Some points, one per row:
"-26 8 10 10 6 5 21 -13 -3 -1 30 19 18 -8 -25 -9"
"-14 13 -18 42 -38 -14 -27 -26 12 9 10 7 4 20 -42 27"
"-10 -10 -28 -54 -15 -20 -12 66 -25 35 12 37 21 -36 6 -7"
"-32 0 -18 -11 9 -3 -6 -27 20 -17 22 8 7 -14 -10 10"
"-30 6 -7 23 -30 -7 17 -14 -17 33 43 9 26 -4 -46 30"
"-36 1 19 37 -18 -8 43 -58 0 19 46 -31 17 19 -27 37"
"10 -25 -8 -38 -11 -7 14 45 -44 36 1 -4 -1 -14 2 -11"
"10 -23 14 79 -32 -15 6 -49 -21 28 12 -32 10 35 -29 25"
"29 7 19 -21 13 -4 3 46 10 16 -33 15 -18 -8 37 11"
"1 -3 -22 -7 7 -2 -9 18 11 -16 -12 15 -22 6 11 9"
"21 -56 -6 -21 -15 -13 12 10 -14 43 -10 -17 -17 26 -4 -46"
"47 -16 -5 -3 -13 27 11 0 -18 11 -44 -28 -28 36 -16 -56"
"18 -9 -23 -35 13 30 -1 22 -6 -20 -23 14 -22 -7 -10 -45"
"10 -21 -1 10 -15 -3 5 -17 -12 4 -4 -14 -3 14 -11 -11"
"-11 -8 -5 19 13 -19 -40 -17 69 -28 -8 22 -9 45 19 -57"
"-3 -3 -27 -20 0 17 -1 11 -58 -3 9 -6 0 -37 -32 13"
"4 -7 -31 -24 -43 -27 -40 40 -2 -3 -6 38 10 -11 3 6"
"-61 -17 17 45 -30 -37 25 -62 16 28 75 -17 35 24 -31 33"
"21 3 -3 -33 13 16 -1 51 -4 -7 -20 10 -19 -13 26 -2"
"1 16 -37 -65 11 16 -24 48 -43 -26 -11 23 8 -67 3 3"
"-21 21 39 67 -6 -10 33 -44 19 39 32 -14 6 24 -27 54"
"-19 3 23 36 -11 -13 46 -49 -12 35 27 -33 11 14 -20 47"
"-1 17 36 37 -33 -22 31 -16 7 44 10 -11 12 30 -8 30"
"18 0 8 29 -1 23 20 -14 -24 -9 -8 -14 -10 19 -24 -16"
"2 -33 2 -49 -6 -10 21 42 0 39 3 11 -10 13 0 -63"
"-7 -1 11 8 4 -21 -2 -9 12 -6 -2 -11 3 20 24 -10"
"20 -1 13 22 -1 19 -16 -44 13 -24 -15 -17 2 0 -5 -7"
"0 9 11 14 9 4 -7 -5 29 -4 -4 5 -6 9 4 -2"
"-10 7 -24 36 -2 12 -20 -66 18 -41 0 -19 1 16 -21 14"
"-25 35 22 -36 -26 -9 31 74 -25 52 38 65 34 -53 -29 25"
"18 6 -28 -38 10 24 -1 38 -33 -2 -20 -6 -9 -19 6 -13"
"6 1 5 21 27 16 18 -26 -3 -35 -11 -29 -25 24 10 0"
"30 -4 -6 -20 -7 14 -20 28 -26 10 -25 -9 -6 -18 -1 -13"
"1 -25 3 -27 2 -18 -18 39 3 11 7 12 9 -19 34 -1"
"-40 13 -22 -10 7 0 23 -10 -47 7 39 -6 30 -35 -21 34"
"3 9 -17 1 5 26 32 4 -44 16 2 -13 -9 -16 -27 34"
"32 -2 -14 -30 11 17 -10 35 -20 -9 -35 2 -15 -19 18 -6"
"22 14 9 -31 29 28 37 55 -57 21 -13 -20 -21 -29 14 23"
"-26 30 6 25 15 15 30 -16 -14 3 25 0 16 2 -24 3"
"-10 -19 31 57 4 0 39 -69 20 13 23 -41 -4 51 -10 -3"
"41 0 1 6 11 18 -27 1 12 -31 -48 -15 -31 18 17 -25"
"-26 -6 30 26 -7 -9 19 -21 0 48 49 -7 27 -17 -18 45"
"4 7 -11 -5 10 5 4 32 -3 -8 -10 22 -12 10 5 -18"
"-27 -1 7 47 0 1 0 -41 2 -7 34 1 19 9 -32 -8"
"5 -1 -25 -3 -20 -23 -50 18 10 -17 -18 17 6 3 15 -6"
"-36 2 49 75 -28 -18 20 -54 19 55 64 -1 45 6 -39 43"
"43 0 8 -30 29 16 -3 15 6 -27 -56 -19 -37 4 40 -22"
"-18 45 -18 -33 -11 4 14 47 -24 17 9 39 10 -36 -26 28"
"16 -24 -34 -17 10 21 -12 12 -6 -23 -19 1 -33 7 -8 -26"
"1 -14 27 60 -17 6 37 -62 10 18 17 -29 4 45 -27 2"
Here are 12 more points, each followed by its number:
"-14 -4 6 40 -1 -13 13 -31 -17 3 12 -21 9 24 -11 2" 0
"-4 14 -9 -22 -24 -8 -5 18 -16 32 7 20 18 -46 -19 51" 1
"-31 -23 50 75 -7 -12 32 -90 14 38 61 -41 36 14 -23 39" 2
"-4 0 -1 28 -27 -5 12 -24 -26 11 12 -5 11 -1 -35 29" 3
"-25 -6 -2 16 -25 -20 -13 -25 9 22 29 6 26 -6 -24 14" 4
"-23 -31 20 25 3 -33 2 -22 -4 14 32 -12 17 16 6 -16" 5
"-11 0 -8 102 -25 4 -10 -98 23 -23 18 -25 -8 43 -50 57" 6
"38 -28 5 -22 38 23 3 14 0 -12 -39 -18 -41 1 28 -28" 7
"-7 -21 29 44 -7 -13 24 -41 -13 21 26 -28 19 17 -5 5" 8
"-14 -25 2 4 8 -23 -19 -13 51 -24 9 5 -7 28 32 -18" 9
"-29 5 4 9 5 -12 -24 -49 40 -57 20 7 24 -5 16 -1" 10
"4 -13 -35 -42 15 19 4 19 -21 -15 -8 -4 -9 -11 7 -29" 11
Which of these numbered points is nearest to each point below, ignoring the 3 directions in which the first points spread most? Its number follows each.
"-13 31 14 -25 9 6 -2 7 -7 -5 10 3 20 -42 3 21" > 10
"2 -26 15 -6 -6 -1 17 11 -15 24 17 -2 8 -9 0 -4" > 8
"-12 13 0 38 -5 -18 -16 -16 11 -9 6 12 21 15 7 0" > 0
"-21 25 -1 -4 34 24 1 -29 25 -49 5 13 -10 -16 -13 3" > 10
"-22 -25 17 13 -10 -17 -28 -32 32 -4 34 5 26 -5 -2 -12" > 2
"12 24 -10 28 19 42 -8 -40 -7 -40 -19 -17 -16 -2 -27 5" > 6
"-41 -9 20 -19 -25 -33 -5 32 18 23 57 42 47 -15 5 -21" > 5
"-30 -12 24 27 15 4 26 -37 10 27 47 -11 14 -7 -18 25" > 7
"4 13 -15 15 -15 14 14 -19 -11 -3 -5 -22 -10 21 -23 12" > 3
"9 4 -2 -10 -17 -7 -22 11 4 -12 -6 2 -3 -24 16 58" > 1
"-14 7 23 -6 -30 -25 7 15 -13 15 21 18 34 -8 -3 -7" > 8
"14 -15 7 -28 -22 1 36 -3 -47 50 -3 -34 4 -11 -23 1" > 4
"-2 -1 -37 -10 -17 8 -12 -4 -52 -16 2 0 7 -27 -39 11" > 3
"21 16 -40 -40 36 42 -18 22 -50 -46 -36 -21 -27 -43 3 7" > 6
"-21 -16 42 13 -14 -30 29 18 -18 63 49 -1 32 -10 0 23" > 5
"15 -19 -1 -24 -5 -12 -16 42 1 7 -12 16 -3 2 23 -36" > 8
"21 -46 0 15 -11 -2 -10 -6 -4 36 -9 -11 -3 31 -18 -72" > 5
"-11 -35 -46 -26 28 4 -4 -29 -3 -45 -7 -36 -19 19 23 -35" > 11
"-35 -19 4 12 -5 -1 22 -34 -4 -6 49 -1 17 -1 -29 0" > 11
"3 -11 5 3 7 -1 3 20 -13 33 7 -12 0 -1 8 2" > 8
"-36 2 -31 -11 1 -1 -16 -6 15 -15 26 22 13 0 -18 -28" > 11
"22 38 4 25 6 26 -16 -49 -5 -40 -32 -13 2 -20 -16 29" > 6
"25 -11 -22 -25 36 22 -2 43 -13 -8 -31 2 -44 -5 16 -10" > 7
"13 8 -1 -12 30 12 -17 31 17 -21 -21 17 -13 -1 30 -29" > 7
"-29 -7 1 28 -10 -28 4 -31 -2 4 29 -6 11 13 -14 21" > 0
"-19 29 -11 -1 13 8 16 14 -17 12 12 18 9 -14 -17 13" > 0
"-15 -7 12 -7 -8 -11 -15 8 28 7 22 30 10 -13 -9 -6" > 7
"-15 -30 5 35 -2 -27 -16 -61 58 -27 10 -16 3 46 24 -12" > 9
"-17 2 8 15 -7 -6 26 -16 -18 -2 23 -7 17 11 -12 -3" > 0
"42 5 6 -15 28 25 -5 -1 -8 -46 -49 -24 -19 -3 41 -18" > 10
"-72 -10 -29 -22 0 -20 24 9 -33 21 80 21 37 -37 -29 30" > 11
"39 10 -24 9 8 25 -5 -17 -4 -40 -55 -29 -40 21 12 16" > 6
"26 16 0 -25 -2 0 -5 32 -11 5 -32 5 -1 -22 26 20" > 1
"25 -23 -4 5 -5 18 -8 -5 -13 -3 -16 -11 -9 13 -14 -45" > 4
"-12 8 -27 -3 -12 3 8 -10 -29 3 9 -8 1 -13 -26 35" > 3
"1 19 -20 -39 -6 4 0 29 -58 3 -9 12 15 -53 -17 15" > 3
"22 -30 -5 12 -20 5 22 -45 -43 34 -13 -56 -6 15 -31 -3" > 4
"56 -9 -3 -31 11 18 4 19 -11 -19 -65 -20 -46 1 26 -3" > 1
"-1 16 -2 -16 35 9 18 0 -16 -31 -15 -14 -2 -3 27 -17" > 10
"-5 -5 19 4 -20 -5 16 18 -22 21 22 16 18 -8 -20 -10" > 8
"-18 -20 3 32 19 21 27 -43 -12 -8 34 -20 -4 9 -33 -5" > 11
"-45 -23 -7 17 -9 -5 29 -33 -9 25 62 -9 19 0 -37 19" > 11
"33 -30 1 -36 8 7 7 42 -21 9 -26 -8 -22 -3 27 -24" > 8
"-26 -15 10 -5 -29 -27 21 -11 -25 24 40 -5 29 -18 -13 37" > 8
"9 1 7 32 1 19 24 -42 -32 -7 0 -37 -5 4 -23 24" > 3
"10 -15 24 23 8 16 27 -12 -24 23 14 -24 -10 -10 -17 34" > 7
"-27 -19 2 -17 -30 -22 6 1 -6 43 43 19 33 -31 -25 22" > 4
"12 -4 -6 -11 9 -4 -20 16 30 -22 -26 18 -29 13 16 -18" > 7
"64 21 11 -10 16 35 -13 30 -8 -17 -70 -12 -38 -1 20 -14" > 1
"-28 -37 5 36 -9 10 26 -79 -7 4 47 -29 14 14 -53 -15" > 11
"9 -19 -27 -33 13 37 24 27 -15 2 -2 8 -20 1 -18 -49" > 11
"-12 3 9 17 -35 -8 11 -14 -25 17 27 3 27 -15 -32 28" > 3
"-1 -4 -11 27 5 -9 -39 -11 18 -19 -5 3 0 13 10 -6" > 0
"0 25 -14 -41 18 24 8 13 -53 -22 -9 -12 7 -46 -7 1" > 10
"24 17 1 -3 9 4 -17 -7 3 -32 -34 -23 -18 -13 31 53" > 1
"-5 -7 -19 -17 30 5 -28 12 18 -24 -4 10 -9 -10 24 -9" > 7
"4 34 13 -12 12 -1 -8 -18 -12 -17 -18 -23 13 -30 19 31" > 10
"-49 11 -31 0 0 -5 15 -19 -35 -3 44 5 35 -26 -29 24" > 11
"8 -9 -20 -35 20 5 -9 2 5 -33 -27 -8 -20 4 17 -38" > 11
"1 5 32 43 -18 -22 16 -13 -15 34 9 -7 23 10 -5 16" > 8
"-10 2 -25 -8 23 27 1 -30 -3 -35 1 -24 -8 4 -6 -23" > 11
"-39 -6 -12 -25 5 6 17 -19 -16 -9 44 -8 24 -27 -14 6" > 11
"-20 -28 35 57 -15 -32 24 -63 22 36 34 -27 22 42 -3 6" > 8
"-29 -3 6 12 9 -13 -5 -9 32 -20 25 8 5 28 9 -33" > 9
"27 -27 -6 -2 29 23 7 -31 -8 -31 -35 -50 -36 32 13 -46" > 11
"-42 21 42 76 -28 -31 7 -87 42 12 49 -15 48 29 -17 35" > 8
"24 0 12 47 -7 -5 -14 -30 27 -5 -25 -34 -22 43 17 24" > 1
"-12 -13 -6 -6 23 -10 -26 17 61 -30 0 22 -20 35 37 -47" > 9
"-31 -5 2 25 -1 -1 30 -46 -21 2 41 -33 21 6 -16 21" > 11
"3 7 8 27 23 15 -17 -32 13 -34 -5 -13 -6 -5 5 19" > 10
"1 4 -30 -38 -3 13 14 -9 -21 -20 -13 -15 -5 -11 -3 4" > 11
"-9 28 7 38 -10 16 5 -44 -2 2 11 -8 8 3 -49 11" > 3
"37 -30 -5 -21 -4 11 21 16 -19 26 -35 -22 -32 28 -7 -51" > 4
"24 -16 2 -4 -8 1 12 -4 -27 19 -18 -24 -3 4 -1 -8" > 4
"20 -13 -6 -13 31 22 -4 9 6 -31 -22 -8 -20 2 28 -26" > 7
"19 44 -26 -88 29 43 11 81 -27 -37 -39 32 -26 -49 12 -14" > 10
"-18 -18 -18 18 31 11 -3 -10 21 -35 14 6 -15 34 2 -48" > 11
"3 -30 -22 46 6 23 13 -62 -11 -7 5 -45 -21 39 -31 -4" > 11
"-24 0 0 19 6 -9 6 -57 -18 -8 23 -30 20 -16 -12 37" > 10
"17 -4 -1 -16 -4 -20 -24 44 -3 12 -18 12 -1 -12 34 12" > 8
"29 4 6 -22 -14 33 43 0 -52 34 -18 -38 -10 -8 -33 -5" > 4
"32 -18 -8 -9 22 15 -3 28 -12 -4 -29 -14 -35 1 24 4" > 7
"19 16 1 -34 23 12 -5 54 6 -12 -28 30 -11 -17 31 -20" > 7
"36 5 8 -9 6 18 -10 29 -18 2 -30 -9 -18 -15 10 9" > 1
"14 4 -27 -57 29 38 -12 49 -29 -10 -17 13 -9 -42 1 -36" > 11
